Each row has a name. Each piece below is followed by the name of the row it came from, unless a question asks for something else. Each question is about the rows just above it. Places in a row count from 0.

U: [-13.9  33.7 -14.4 -17.0   4.4  21.9  26.1 -26.2]
W: [-27.3  81.1   3.3 -24.4 -16.6  14.8  15.2 -32.7]
B: [  3.8 -64.7   5.1   8.1   2.0 -34.9 -14.5  25.7]
Y: [-34.7  65.5   8.3 -27.6 -21.6  -4.5  10.2 -26.5]
X: [-16.5  52.6  -4.0 -16.8  -5.7  17.5  16.8 -25.4]
K: [ 12.8 -38.8  13.1  16.0  -3.4 -23.9 -24.7  26.5]
H: [-32.1  77.1   9.6 -25.9 -22.6   1.9   9.0 -28.3]
V: [-19.3  48.5 -22.3 -24.4   7.8  33.8  39.3 -38.7]
R: [ 16.8 -42.5   7.6  17.6   2.3 -16.3 -20.0  24.9]
Z: [-30.8  68.7   1.1 -27.1 -15.1   8.4  17.8 -31.6]
E: [-22.8  74.7  15.2 -17.0 -24.0   1.8  -1.5 -20.2]
J: [-16.4  60.5  12.5 -12.1 -19.0   2.8  -2.2 -15.5]
Changed E: [-22.8  74.7  15.2 -17.0 -24.0   1.8  -1.6 -20.2]. Place and old value:  6, [-1.5]
Changed H: [-32.1  77.2   9.6 -25.9 -22.6   1.9   9.0 -28.3]. Place and old value:  1, [77.1]
Changed V: [-19.3  48.5 -22.4 -24.4   7.8  33.8  39.3 -38.7]. Place and old value:  2, [-22.3]
One entry of X was changed: [-16.5  52.6  -4.0 -16.8  -5.7  17.5  16.7 -25.4]. Where, and from what?  6, [16.8]

C: [  5.6  14.4  23.9  30.4 -53.5 -52.3  65.4  73.7]
M: [ 16.2  13.8  -9.5 -10.1 -12.4 -17.2 -32.1 -33.4]
P: [ 3.8 21.1 34.3 33.2 20.1 26.0 34.6 34.4]
T: [-14.8 -19.6  34.2 -15.8  -7.0 -23.0 -16.4 -24.8]
F: [ 5.6 14.4 23.9 30.4 48.9 56.6 34.1 73.7]
S: [-38.4 -43.4 -53.6 -63.8 -52.2 -57.8 -64.5 -72.2]
N: [-38.4 -43.4 -53.6 -63.8 -52.2 -57.8 -64.5  -3.0]
D: [-22.9 -10.2  -1.4  14.1   8.2  16.8  24.8  16.2]
Row and place of [34.4] in the named rows:  P, 7
[34.1] is at row and place  F, 6
Row and place of [-52.3] in the named rows:  C, 5
[20.1] is at row and place  P, 4

lazep: [-17.1  -7.9 -20.9  25.0  25.5  -9.9   2.4]
fis: [-17.6  47.2  28.9  28.5  37.8  -1.0  -3.8]
bebe: [ 13.9   9.2  -5.5  34.6  51.2 -14.0 -20.6]
gul: [-17.6  47.2  28.9  -9.8 -11.7 -33.9  12.8]
vugob: [ 22.7 -37.1  26.5 -21.4 -21.0 -46.1  11.1]
rafo: [  3.1  20.0 -20.3 -36.0 -27.9   4.1 -48.4]
One entry of vugob was changed: [ 22.7 -37.0  26.5 -21.4 -21.0 -46.1  11.1]. Where, and from what?  1, [-37.1]
Row and place of [-21.0] in the named rows:  vugob, 4
Where in the named rows is [-9.9]?  lazep, 5
Changed rafo: [  3.1  20.0 -20.3 -36.0 -27.8   4.1 -48.4]. Place and old value:  4, [-27.9]

gapam: [ 61.4  28.4 -56.0  26.8  28.7]
zano: [-26.1  -1.4  22.3  20.6 -15.8]
paziz: [-14.8 -20.5   6.1 -32.9  -4.0]
pina: [-22.8  -8.1  21.8   0.7  -6.8]
poz: [ 51.5  12.9 -42.0   6.6  18.6]
lago: [ -0.8 -55.8  36.4 -12.5  -3.0]
viror: [-25.5  13.0   5.0  18.9  -2.2]
fakat: [-31.5 -29.1  30.4 -42.7 -15.9]
[12.9] is at row and place  poz, 1
Changed poz: [ 51.5  12.9 -42.0   6.6  18.5]. Place and old value:  4, [18.6]
[-15.9] is at row and place  fakat, 4
Changed fakat: [-31.5 -29.2  30.4 -42.7 -15.9]. Place and old value:  1, [-29.1]
One entry of viror was changed: [-25.6  13.0   5.0  18.9  -2.2]. Where, and from what?  0, [-25.5]
One entry of pina was changed: [-22.9  -8.1  21.8   0.7  -6.8]. Where, and from what?  0, [-22.8]

bilat: [ -1.2   3.3 -38.5  -8.0  26.8  39.5  -0.4  -5.8  32.5  47.6  30.3   4.5
  -9.9  36.0  52.3 -18.7  -0.9 -19.7  -7.4]
mepo: [ 15.9 -33.7  18.5  54.3   3.0  -2.4   4.3  10.1  10.0  -9.3  -5.5  -8.7
  28.4  -3.5  12.5  39.0   7.1 -41.9  -3.8]
Mefe: [  4.4 -21.1  13.9   2.0 -28.6 -43.4  15.0  13.7 -27.7 -50.4 -30.8  18.5
   7.1   8.9 -42.4   7.4   8.4  38.7 -32.5]
Gorel: [  6.9 -32.3  -4.3  14.0 -23.7 -36.0  13.3   1.9  -4.9 -48.6 -28.0  10.0
  14.6   7.0 -13.5  17.4  11.3  -2.8 -45.4]
Leger: [ -4.6 -10.5 -44.6  -1.3 -24.1 -24.3 -18.5 -63.8  15.6 -23.5 -20.4 -37.3
   6.4 -14.6   7.9   7.4  -4.3 -25.6 -26.9]
Dadel: [ 25.5  22.3 -28.1 -44.7   4.8  11.7   9.3  13.3 -20.2  25.9  11.6  33.1
 -32.9  25.6 -15.7 -48.8  -2.6  53.4   1.4]
konu: [  5.5  -0.6 -22.7  -0.3  25.4  29.1  11.0  11.6  19.7  32.5  26.1  16.4
  -9.8  34.8  35.7 -22.1   7.3  -6.5  -3.5]
One entry of Dadel was changed: [ 25.5  22.3 -28.1 -44.7   4.8  11.7   9.3  13.3 -20.2  25.9  11.6  33.1
 -32.9  25.6 -15.8 -48.8  -2.6  53.4   1.4]. Where, and from what?  14, [-15.7]
Where does [  4.3 -21.1  13.9   2.0 -28.6 -43.4  15.0  13.7 -27.7 -50.4 -30.8  18.5
   7.1   8.9 -42.4   7.4   8.4  38.7 -32.5] differ from Mefe, and what was there?  0, [4.4]
Where in the named rows is [25.4]?  konu, 4

